One turn moves every row onto another: examples first, then more rows asked
zudin: [  0  -3   5   0   5   2  31   9 -20   2   2  11  29 -28  21 -29 -11  -1]
zuto: [ 12 -25  -3 -18   0   2  10  42   4 -11   5  16   7 -10   9   3  -9  17]
Fedad: [ 15 -35   3 -22  28  -1   3  34  14   1  -3 -18  -1   2  11   0  -3 -22]
kem: [ -4  24  -1  -9  28   6  -1  16  -2  14 -19 -14   5   1   9 -16   7 -13]
nat: [  3  22  13  -5  17  11   4  13  -1  10 -12 -25  20  -2   6 -12  17  -8]
pediv: [  7 -36   9 -23  20  13   7  35  23   0  -7 -13   5   2   6   0   0 -23]
veko: [-12  -4  -9   5  14  -3   6   9  -8   1 -18  16  14 -35  24 -30   2   5]
Gudu: [ -4 -29   3  -9  10  -6   6  48  -1  -9  17  21  13  -2  11 -16  -7   4]
Pilif: [ -4   5   8 -16  22  -6   7  12 -10   9 -19 -24  18   7   3  -2  13 -24]
Mupi: [ 16 -26  -1 -22  17  -3  -1  27   6  -1  -8 -13 -10   2   0   1  -3 -29]
Muged: [  7 -33 -18 -16  12  10   0  42  -2 -12   5  22  12 -13  19 -18   7   1]
tem: [ -2  13   0 -20  23   6  19  15   7  10 -16 -27  17  10   8 -19  10 -18]
Lirum: [ -5   6  -8  -5   5 -14  15  11 -10   5 -10   5  30 -32  19 -34   6  -6]
kavet: [  7 -23   0  -9   5  13  11  40  -5 -10   5  27  16 -13  12 -13 -18  16]
mer: [ 15 -23  -4  -9  12  -2   8  41  -3  -6  11  27   8 -28  13 -10  -1  10]
nal: [ -2  13   1  -5   3  -9  19   8 -15   8 -12  13  20 -26  28 -21  -3   9]
Fifev: [ -6   7  -9  -3  -7  -3  17  22 -10  -3 -13   9  21 -22  14 -37 -13   3]
givo: [ 12 -38   5 -17  29  12   9  21   5 -11  -5 -15   4   9  13   1   6 -24]
pidif: [ 21 -28   3 -18  27  17   7  28  19   0  -3  -9 -11   0   6  -6 -12 -17]
befav: [  5 -24  25  -8  -1   0   8   8   7  -4 -12 -17  17  -8  31 -25 -23 -11]
zapil: [ 17 -39   1  -3  21   6  -5  22  11  12 -12 -12  -2   8   5 -14   2 -18]
fut: [  2 -28  21  -7  -3   1  13  -7   5  -4 -19   7   5 -27   4  -7  -4 -14]
miku: [  1  14  12  -2  24  13  13   9  -1  21 -10 -19  30  -5   5 -11  11 -11]
dev: [-13   4  -5  -3   3   6   7   5 -12   6   4  16  18 -25  20 -35 -10 -12]
neto: [ -1 -13  24 -22  24   8   6  27  -7   3 -16  11  27   1  22 -14  30   7]
Loma: [  6 -28   0 -21  10  10   7  35   8  -4   4  31  12 -22  22 -15 -14  10]
naz: [  2   2   6  -3  -1   2  20   9 -20  -6  -5   9  19 -28  25 -38  -7   0]
Misap: [-10  17  14 -23  14  -6  18  24 -12   5 -21 -20  16   1   8 -13   9 -18]
Leba: [  5  16   4 -15   7   7  12   9 -11  21 -13 -12  13  10  -2  -8  14 -13]
rubod: [ -3   7   5  -5  21   0  14   9   0  14 -21 -29  12  -2  17  -6  17 -21]
vov: [  6 -39   1 -18  29   3  14  29   0  -6  15  27  16  -8  17 -12  -4   6]
Tulup: [ 14 -33  12 -16  28   0   6  15  19  11  -6 -14  11   4  -5  -1  -8 -18]
div: [ 13 -32   9 -18  21   1  -4  15  23  -3  -9 -15   0   1  -6  -4  -2 -19]
dalu: [ -3  13   7  -2   8   2   5  12  -8   4 -13  17  32 -29  13 -28  -9  11]
fazud: [-9  2 16 -9 22 21  3 19  8 -7 11  5 15 -2 22 10 12 12]
kabu: [ 11 -43  -1 -20  23  21   2  27  12  -5  -7  -9   8   8  12  -9  -5 -23]
lizuv: [  4 -32 -13 -18  11   9  12  38   4 -13  13  21  15 -23  21 -13  -7   5]
tuso: [  1  12  12 -14  26 -12   6  -3  -5   9 -21 -19  16   4   9  -7   5 -14]
Pusut: [  9 -34   4  -9   5  20  12  40   1 -18   4  21  19 -19  12 -15  -9   4]
Moloz: [ -7  11   0   8  13  -5   4   5 -17   8 -15  10  21 -29  17 -23  -7   2]
Zas: [  2  14   7 -11  29  -2  11  14   0  21 -27 -23   9  -2   6 -13   9 -14]
gonol: [  5 -34   2 -23  20   2   8  32  -1 -17   8  29   9  -8  15 -17   3  10]
vuz: [ -6  13  -7  -5   2   3  23  12 -10   7 -13  13  23 -30  14 -28  -5   6]
pizol: [ 14 -26   0 -21  26  24  -8  21  16   5 -11 -18   0  -2  20 -10  -5 -23]

tem moves to Lirum
nat moves to naz
vuz moves to lizuv
Where do these go?
kavet moves to kabu
miku moves to zudin
zuto moves to pizol
Pusut moves to givo
Fifev moves to Muged
fut moves to fazud
zapil moves to Leba
rubod moves to nal

